(in the rows, 128 means zero)
Each path below is one point turned by a fixed rotation once a step. After each direction that follows a path, write how fast that rotation turns it, in degrees a step (0 if it stays still).
Each turn is a multiple of 5 degrees from 10 to 175, or 0.
Each row of a path follows its step; steps can be skipped.
Rotation 1:
step 2: [118 128 118 120 135 113 142 137 129 127 130 136 125 122 124 125 130 123
 131 133 135 117 129 132 136 126 133 123 129 137 132 119 123 129 121 121
 130 119 132 127 129 141 130 131 125 124 112 140 129]
step 6: [136 120 115 133 139 116 138 132 130 122 127 132 126 133 135 124 131 135
 130 131 133 133 121 127 129 127 128 139 134 133 122 125 139 128 131 124
 121 124 120 123 125 117 138 121 133 140 116 118 127]
step 9: [127 132 122 141 128 115 118 130 133 128 126 124 131 130 127 129 127 120
 129 124 143 127 121 126 125 132 136 123 140 139 139 114 126 129 127 117
 135 116 120 122 125 124 132 135 126 134 118 129 134]
step 10: [128 136 122 133 135 126 128 134 131 132 126 124 121 129 117 125 112 116
 131 118 131 124 130 126 127 138 133 123 125 133 125 110 124 122 126 120
 135 128 122 118 123 126 148 130 126 125 127 125 131]
step 17: [123 126 117 128 131 131 130 129 126 123 133 137 131 135 127 123 125 120
 141 124 124 129 126 126 136 133 145 125 133 138 126 126 136 136 129 120
 118 135 115 122 126 113 140 118 132 132 123 128 129]
step 21: [125 126 123 131 135 118 131 144 142 124 135 125 127 132 134 128 123 126
 129 122 117 120 133 134 116 134 136 125 134 122 128 115 121 125 127 122
 142 132 132 128 127 130 139 127 129 117 119 120 131]
step 22: [128 123 115 127 146 119 127 134 134 124 136 127 139 123 125 131 128 126
 137 129 126 126 128 131 124 126 129 134 137 130 127 120 133 133 113 125
 135 139 133 131 118 127 143 126 131 130 115 125 136]
step 24: [139 127 125 129 141 115 134 132 127 119 133 136 131 135 132 134 123 135
 129 128 118 121 131 125 125 126 136 129 130 128 128 122 137 133 112 122
 111 128 119 126 117 129 125 124 124 123 119 126 130]
step 29: [131 127 112 138 128 119 127 140 114 133 129 123 118 123 127 124 131 133
 132 127 129 123 124 119 121 129 138 139 129 131 119 113 129 140 118 124
 128 129 121 129 135 123 128 126 129 126 118 123 133]
Directions:
[128 129 132 126 125 126 128 127 130 126 131 128 125 131 127 127 128 129
 130 132 127 132 127 129 132 128 126 128 128 128 127 129 128 130 127 128
 123 127 128 129 127 127 128 127 129 129 126 126 129]  35
[128 128 128 128 130 128 129 130 129 128 127 125 127 131 127 134 129 129
 127 129 128 130 129 127 125 126 123 131 126 129 128 126 129 129 130 125
 128 126 125 126 127 128 129 129 126 127 128 129 130]  20
[128 125 127 132 127 130 125 125 127 124 128 131 130 129 126 128 127 131
 124 128 128 129 126 130 128 127 129 126 128 129 128 128 128 129 131 128
 125 130 127 124 125 129 128 129 126 128 126 128 125]  40
[127 127 129 127 129 126 127 130 132 129 130 128 129 127 127 129 127 127
 126 128 129 130 126 132 129 128 129 128 128 129 129 128 125 127 130 130
 130 129 130 123 129 127 123 130 129 126 128 130 134]  60
[127 127 131 129 126 131 130 131 130 126 125 129 127 130 126 128 131 130
 132 125 127 127 128 129 126 130 130 126 128 127 131 130 127 127 128 124
 127 127 130 128 127 129 128 129 127 126 129 127 130]  155
[127 127 127 128 126 130 130 123 128 129 131 128 131 126 126 130 130 127
 130 128 128 131 129 128 131 127 128 128 131 130 135 127 130 128 126 125
 128 130 127 129 128 127 129 130 129 130 127 130 130]  140
